rotation ticks, each row followed by its count of ticks:
The counts run from 0 to 272.
[ 10 -11   5  19  -8 -15   2   7  -3 -22  -6  -5   8  17  -1 -13   1 -18
  10   3  24  15  -3 -26  -6   4  31   1   7   1   5  -2   7  10 -18   3
  -8   2  13  -7  -8   3  26  -5  21  -9 -10  12  -1 -14  -7  -7  -1   0
  16  14  -6 -13 -29  -2  11  -7  -4  13  10  13   3   9  -8  12   6  -2
   2   9   0  18 -10 -14 -14   4  -9   0 -13]
25
[ 10 -16  -3  -8   8   0   4   3  -3   1   7 -10 -16 -21  -5  17   4  10
  -7  10   8   0   7  -4  10  16 -19  14   9   3  14  11  13   1 -26  13
 -10  24   0 -16  14 -24  14  -3  -3 -12  25  -2 -14   4  -8   2  -7  12
  -5   0  -2 -12 -25  16  -7 -21  23 -11 -12 -11  13  -2   6  -2  11   1
 -17  18 -11  23   0 -12  20  -8  11  -8  13]
64
[ 13   4 -18 -10 -17  18  -4   8  19   3  -1 -15 -17  -8 -28   3  -2  -9
  14  10   6  -4  12   1  10  20 -17  15   8  11   6   5  -9   9 -14   9
  14  18   1 -13  19  -6  20  -2 -23 -15  23 -20 -22  -7  13   1 -14   0
  -6 -15  -1  -5 -23   1 -14  -3   9 -14   4  -1   1   5  -4 -13   2  -9
 -12   8  -5  18   7  -9  -1  -2  10 -21  -9]
191
[ -4  -4  -4  -3   3   7 -22  -4 -13  11   9  -9  -8  -9   4  11  11   5
  20 -19  -4  12 -19  11   6  28  -5  16 -11   1  17   4   8  -1  -6  -5
   2   3 -21   2  21  -2 -23 -13 -15  13  16   3  19   7  17  29   1  -5
   9   6  14  -9  17 -27  10  -8  -1  11  22 -27  -4  11   8  10  -6  -9
  12   7  -4   4  14 -10 -18   6  16   1   8]
133
[ -7  14  -3 -17 -19   5 -18   4 -14  -9  10  -3  -1   4 -11   5  -9   5
   0  -3 -20 -10 -16  28   8 -14  17   7   5 -16  -1  -6 -10  13  -3  -4
  26  -2  -3   5 -11 -16 -22  -6 -11   5   7   1  14   9   7   0   0 -21
 -11  21   5  35   5  -3  11   0 -10  36   7  -6  10  11   2  -9   9   5
   3  -9   4   6  -2   4 -24  -3   5  16   0]
238
[ -3   6  10 -14  14   9   4  -7 -21  -5  10  -6 -21 -15   6   8   2   9
  15   3 -11  -4  -6   5  -3  19  -2   7   2   2  19  11   9  11  -3   1
  11  10  -8 -17   8 -28 -20   1 -20  20  13  -3   2  14  10  20  -2  -1
  10  12   3   5  -4  -5   1 -18  -4  30  14  -8  21  15  10  15  20   3
   9  20   1   2   4   1   3   5  14  21   7]
248
[  7 -16 -16   3   1 -10   2 -16 -15  -5   4   1  -2  -3   0  -6  12   1
  -7  -3  12   6 -15   3   6   2  24   6 -13  12  -4   1  20  -6 -19 -11
 -26   7  -6  -6  13   4 -11  -6  26  12  -4   3  19  -2  25   9  -2   6
   5  23   3 -28   9 -23  17  -5   3 -13  -2 -29 -17  -5   8   4  -6  -9
   2   0  18 -11 -19 -16 -13  24  -3   4   1]
16
[ 29   0 -14   0 -15 -10  11   2 -12 -11 -19  -8  17   7  -1  -3   6 -11
  10  -6   6  13  -2   1   2   9  10  12  -1   6  13   1   2   3 -30   5
  18  12  19  -1  16   7  23  12   6 -10 -17  -2 -11 -21 -10 -15  -5   1
 -18  -4   1 -12 -16   8   0 -18  15   9 -23  -6   5  -4   3  -3  20  -5
   1  21  -8  14   1 -10  -7  -5   2 -27  -2]
50
[  2   3  -2   4   8   7   8  -3  -1  -8   7 -16 -18   9 -16   6  14  -9
  22  18  19   7  11  -1  -5   9  19  -5   4  28  17 -12   6  18 -21   2
  -5  -1   3   0 -21 -29 -17   5   7  -1   4   4 -11   2   1   3   5 -10
   9   7 -13  -3 -30  22   1 -15   3  13  20 -15  19   5 -29 -14  10   5
   7 -12  -5  17 -22  -2   2 -14  -5  13   0]
182
[ 22  -1 -15 -20   6  -8  -3  -4 -18  -3   5  12  11 -26   7   6   4   5
 -12  -2  -1  -3  -5  10   0   5   3  13  -4  -5  10  13   9  -4 -14 -12
   9  16 -11  -9  10 -17 -10  -7   2   2   7  -8   4   7  11  13   1  -5
 -27  10   8  10  15 -20   8 -22   0  11 -26 -10   3   0  38  -8  25   4
 -11  28  -1   0  -6  -8 -20  16  -2  -9  20]
234
[ -1   6  -3  -7 -20   3 -29   5   7 -22   7  -1  -8 -10 -18   2 -26  -1
   0   5 -12 -12 -10  -1  -1 -14  -7  11  12 -30 -10   7 -15   9   5  12
  17   6   8  -9   1 -12  14 -20 -19  -7   8   4  -6   5 -10   7  -9 -12
  -5  12   6  36  -3   0  -3   0 -21  11   3  16  23  19   8  -4   4   9
 -15   0   4  13   9  10 -23  -2   0 -12 -10]
227
[ 18   1 -28   0 -16  -2   5  -8  -9 -18  -6  -5   2   2  -7  -2  12 -18
   7   0   1 -10 -16  23  -7 -15  13   9  -3  19 -13   9 -22  13 -14  10
  -8   5  35   3   8  -4  -7  -4  11   9 -22  -2  -2 -13   7   4  -5 -16
 -13  17   1 -13   4  10   8  -6 -10  -9  -9 -20   5  -2  -8  -6  10   8
   4 -12  29 -16  -3  15 -10  14   2  -7 -16]
173
[  1  15   2   4   0  -2 -14   2  -5 -13   4 -16  -6  11 -10  -5  15 -19
   7  -1  17  -8 -14   4  -2  -3  15  15  17   2  -8   4 -10  25 -14   9
 -24   0   6   7  -5 -26  -8 -26  -2 -10  11   4  16  -1  -5  14   3 -25
   1  17  -3  -1   0  13   8  16   3  17  22   0  -1   6 -10   9  -6   8
  15 -23  10   9  -6   5 -29  -7  -1  19  -2]
159
[-10   1 -10  -1  -9  -6  -6  11  -7  -5   4 -17  -2   3   0  14 -12 -15
 -12   6   0  -7 -17  16   2 -22   6   8  -2  -2  -8   9 -16  -6 -14  11
  -4  -5   9   1 -11   1  -6 -29   1  22  -2  28  16  13   8  -8  -1  -7
 -11  19  -8 -12  -8   5  18  -5 -21  24  27 -22  14   9 -10   2  -8  -2
  10 -25  15  12   1  13  -5  -1  13   7 -14]
263
[ 11 -13 -17  -8   1  -7 -11   5   0   5 -12  -3   1  -6 -19  19  16  -8
  -8  15   8  15  -2  13   4  -7 -15   8 -16  21  -5   2  -8 -17 -26  -9
  -8   9   4  -4  11  -2   4 -18  25   6 -11   6  -1  -3  -3   5  -7 -14
 -25  10   8 -17 -14   5   1  -5  -6 -16  -9 -33   1 -11  -6 -38   3  -3
   1 -13  11 -10 -17 -14 -17  11  -3  -9   1]
197
[ 14  12 -11  12 -19  10   1  21 -17  13  -4 -21  -1  13  13  14  -1  12
  -3 -20  -7  14  -4  -5   7  -2  13  28   0   8   4  -1  19 -19 -13 -20
  23  -3  -5 -22  17  13   2  -3 -15  11   3  -1  16   5  -1 -22  12  23
 -19  14  -9 -18  -9  -3   4   1  13   3  23   2  -3  -6  14 -14   2  -3
  -1  23  -4  -7  18   4   6  -5  -4   9  -8]
255
[  3  -2  -8 -15  13  13   3   9  -2  12  22  -7 -12 -22  -1   9   0   3
  -5   0   2  -6   2   9  10   4   4  18   7   4  11   9  11   3 -22   7
  -3  15 -16 -24   4 -22 -17 -20 -10   8  33   4   4  24  24   5   7   1
 -14   2   1 -19   1 -20  11 -20   6   0  18 -18  -3   4   8  -1   3 -10
  -3   1 -10  10  -5   0   8   2  11  11  13]
259
[ 26  -3  -9 -12   2   7  16  -6 -12 -12  -3  -2  -4 -14   1   3  18   2
  16   0   3   5   1   4   9  24   0   8   4  15  15   7  14  12 -25   2
   0  23   6  -9  16  -9  -1  15   3 -14   6 -13 -12 -15   8   2  -5  -5
 -11  -6  11  -7  -4  -2  -1 -27  25  -9 -31 -24   0 -11   8   3  21  -6
  -5  30  -4  10 -12 -14   4   5   9 -12  13]
52
[ 11  -3 -15  -8 -12  27  -2   3  28   3   8  -7 -20 -12 -25   3  -7  -4
  19  10   9  -1   8  -7  10  19 -12   9   3  15   7  -5  -2  13 -10   6
   1  12   1 -26  13 -20   9  -8 -13 -11  15 -18 -26  -8  13   6   2  -5
  -3 -11  -4  -4 -27 -12 -12 -15   9 -24  12 -10   6   5  -8 -24   8  -6
 -13   2  -8   6  -2  -6   7   1  12 -14  -7]
192
[ 19   1  -9  12 -32  -8   7  -3 -15 -13 -20 -12  18  11   6   4   4  -4
  15 -10   9  22  -9   2  -6   2  17   6  -6   2  15  -7  -1   2 -22   0
  15   5  26  -4   7  10  22  16   0  -1 -20  -3  -9 -17 -12 -20  -6   7
  -8   2  -1  -5 -20  11   5  -8  16  12 -13  -6  15   0  -6  -5  20   3
   7  22  -5  11   2  -4  -3  -9   0 -24  -6]
49
[ 10  -6 -15  16 -22  -9   3   2 -18   3   0 -21   5  -4   6   1 -11  15
 -16 -16   7   1  -7   1  -7   2  10  13 -11   0   5   1  15 -15 -12  -5
   7  -2   0 -10  17  26  10   0  -9  21   4  -5   8  -2  14 -17   1  39
  16  16  -8 -26  -9  -8  18   7   1  -5  11 -14  14   6   4  13  -2   0
  -8  15   1  17  15  -2  10  -6   3  -8 -13]
267
[  0  -4 -13   6 -30  22  -3   6  11  -5  19 -11 -11  -3  -9 -18 -19  -2
  13  -6   4  -8   0  -9  -1   6  16   6  -5   0   4   0   2  12  -4  10
  -3   3   1 -27  11   1   3 -21 -19   3  18  -8  -3  -4  26   0   8   6
   9  -3  -6 -15  -1 -35   7  -9  -7 -22  23  -9   7  23  -4   5  -5 -12
 -17  -3  -3  10   4   1   4   7   7 -13 -23]
10
[  9  -7 -12   3   4  -5   6  -4  -8  -7 -12  -4 -14  -4 -17  17  11 -19
   4  23   5  -4  -5  13   3  -5 -10   7  -7  24   0  11 -18  -2 -19   5
 -10  10  20   2  15  -4  12   0  26  21 -16  10 -14  -4  -7   5 -17 -14
   0  20   1 -17 -25  34   1  -5 -13  -2  -1  -9  14  -4 -16  -3   8  13
   7  -9  24  -5  -8   1  -4   8   4   6  -5]
185
[ -8  -6   4   8 -24  15  -9  13  -2 -10  14   1 -33   6 -15  -1 -23   8
   6   7 -22  -8  -4  -7   1  -2   1  12  10  -8   6  -2  -9   2   0  15
  14  16   1 -26  15   0  10 -15  -7  15   7  19  -5   9   3  -4 -13 -11
   5   1   1  -5 -24 -11   2 -23 -21  -6  18   8  16  25  -8  12  -7  -5
  -9   1   4   2   6  15  14   3  13  14 -15]
125
[  2   0   8  23 -23  -8   4  -1  -2 -23   0  -2  -8  20  -5 -17  -4  -7
  14  -2  18  10  -3 -29 -10   3  36  -1   5  -1  10 -21  10  16 -10   3
 -13  -2   9 -10  -9   1  18  -5  17  -6  -5  11  -1 -11  -4 -11   4   1
  21  14 -11  -6 -30  -2  11  -8  -8   3  14   7   6  16 -18   9   2   6
  -5   3  -6  12  -9  -4   3  -3 -17   8 -18]
24
[ -8   6  -9  -4 -25  10 -26  14   0  -4   5 -10  -3  -1 -10   3  -3  -6
   6 -15 -15   2 -21  18   3   1   4  15   6 -12  -3   2  -7  10  -6   8
   4  -2  -6   1   3   3  -8 -32 -20   5  16  13  14   5  14   9  -4 -24
  -8   5  16  -4   8 -23  16   2  -6  16  27 -20  -9  14  -2   7 -20 -15
  11 -15  -4  14  13  -3 -22   2  16  -1  -2]
135
[  3   6   0   0 -19   1  -9  10  -2 -30  -2 -13  -7  12  -4 -18  -6 -14
   3  -4  -8 -20 -20   4  -3  -6   4   5   7  -9  -9  17 -10  30  -3  16
 -21   4  16   2   5  -3   8 -19  -5   7  -6  15   6 -14   3   1 -18 -19
  20  13   8  -6  -3  -1   8  -5 -16  23   9 -10   8  17  -3  25   1  -1
   3 -14  20  14   4   8 -14   2  22   2 -23]
148
[  4  -1 -12   5 -13   5 -18  -3   2  -4  -7 -16 -11  -1  -6  20   1  16
  -2 -13 -11   2  -9  11  -2  -1 -23   8 -24   2  -8   6  -1  -5  -1  -6
 -16   2  17 -12  18   1   5 -16  -6  18 -23  -3   2 -23 -12   5  -3  12
  -8  23  -4  -2  -7   7  -7  -8   4 -15   1 -32  25  -8   5 -29   3   9
 -10   2  22 -18   1   9   0  -2   2 -11 -28]
71
[ -5  13  -6 -10 -32   9  -4  13 -16 -20   6   8 -17   3 -11   2 -23   8
 -12   5 -23 -15  -9  17   9 -23  13  12  13 -17  -2 -11 -12  13  -9   2
  15   7  15 -13  -7  -5   2  -6   2   7  -6  17   4  11   3 -19  -2 -19
 -22  16   5  16 -16   1   3 -13 -15   9  -7   3  22   6   0  -7   8   7
 -20 -10   7  -4  -7  24   3   4   2  19 -10]
240
[ -2   3 -10  -5 -25   1 -11  -2  -4 -19  12  -4   0   2 -24 -14 -13  -4
  -5  10   9 -16 -14  18   8   2  18  13  15 -10  -6   1  -4  18 -18  12
  -7   8  -3  17   7   5   1  -3  -2  -6  25  -2  14  -2  23  -5 -21  -8
  13  12  11  -2 -11  -4  14  16  -6   0   1   1 -13  10 -14  31 -20  -5
   3 -15  10  22  -4 -15 -20   1  11   7  -3]
20
[ 12   2   2  -3  -4 -16  15  16 -32  -2  -6 -10  10   3  16   5  -3   5
 -10  -1   6  10  -1  -8   4  -4  15  17   9  -3  19  -1  18 -15 -25  -6
  27  11  -3 -13  -4   6  13   8   2  10   4   9   3  14  -4 -22  -2  18
 -12  14  -1  -4 -22  13   7  -9   6  34  -3   9  10   0  13   7  21   8
   2  29  -9  20  -2 -10   3  -8  -8  13   6]
244
[  5 -14  -5  -2  -1  -8  -9 -11 -12 -20  -1  -7 -13  -4  -5  19 -11  16
 -19   6  -3  -8 -10  11   0  -9 -11   0 -16   2 -11  -1  10  -3 -11  -9
 -24   5   1   0   4  -2   7   0  16  25 -18   6  20  -4  -7  -6 -11  16
   8  36  -5   6 -15  18   1  -3  -8  -2 -17 -18  23  -9   9  -6   3  18
 -17  -1  31 -14 -14  -3  -5   2  -2   8 -24]
83
[ 12 -10   8  -5  14 -28 -11  18  -7  -3  -7   2   1   8   0  13   5   0
 -11   8  15  20  -3 -18   1  -9   8  11   3  -3   5  -2  20 -13 -19 -13
  -3   9 -15  -6  -9  -9  19 -13  23  -9  -1  19  15  -5 -21  -6   0  -6
 -13  19   4  14 -22   3  -2  -7   1  11  -3   8  -5  -9  18 -23   9   9
  -1  12   2   3 -19 -24 -20   2 -21   4   3]
220
[ -3  -5   3  -2  17   7 -10  -1   5   2   8 -18 -16 -21  -5  15   9   7
  24  -3  13   7   5  -2  -1  26 -20   0  -2   5  20   0  12   7 -15   6
 -12  12  -9  -4  -4 -38  -7 -12 -16  -1  20  -3 -10  -1  -8  25   6   1
  15   0  -7   4 -13  11  -8 -18  13   8  17 -25  25   8  -3 -12  11   7
   5   7 -14  19  -4  -9  -3 -22   4  -7   0]
66
[-11 -13   1   1 -23   3 -11   4  15 -18  10  -3 -11  -7 -19  -2 -19  10
   7  11  10  -1  10 -13  -7   8   3 -17 -12  -4  13 -21  19   7  -5   1
 -12   6  -2 -13 -13 -13   9  -6   6  -1   4   5 -17  -5   4  -7   0   3
   9   8 -11   8 -28 -10  -6 -28  -7 -10   1 -22  28   8 -19 -18   7  -7
 -28  -2  -9  17 -20 -10   6  -9  -1 -18 -23]
205
[ 26  -4 -12 -18   4 -13   1   6 -17  -2  -8   4  22 -19  11   5   5   4
  -8   0   4  10  -8   0   0  -3   7  15  -7 -10   9  19   5  -6 -15 -12
  16   8  -7 -13   6  -7   1 -17   6  -6  -1  -2   4   8   1   1   6   0
 -31   8   5  10   4 -14   6 -19   4  20 -24   1   1  -3  38 -11  20   1
  -6  27   0   8  -5 -14 -19  14  -8 -20   6]
233
[ -7 -14 -12 -10 -29   5 -14   9  14 -14  15  -5  -8 -13 -33   4 -27   7
  -8  16   5 -11   7  10   9   2  -8   0   4 -12  -4 -12   0   4 -12  14
   2  14  -5  -2   4  -5  16  -6 -14 -10  25  -5  -9  -1   6 -17 -15   1
   1  -5   5  15 -24   0  -2  -6  -5 -13  -8 -13  11   5 -17  -7  -6  -4
 -24  -9  -5  32  -5 -19  -2 -14  11 -25 -14]
203
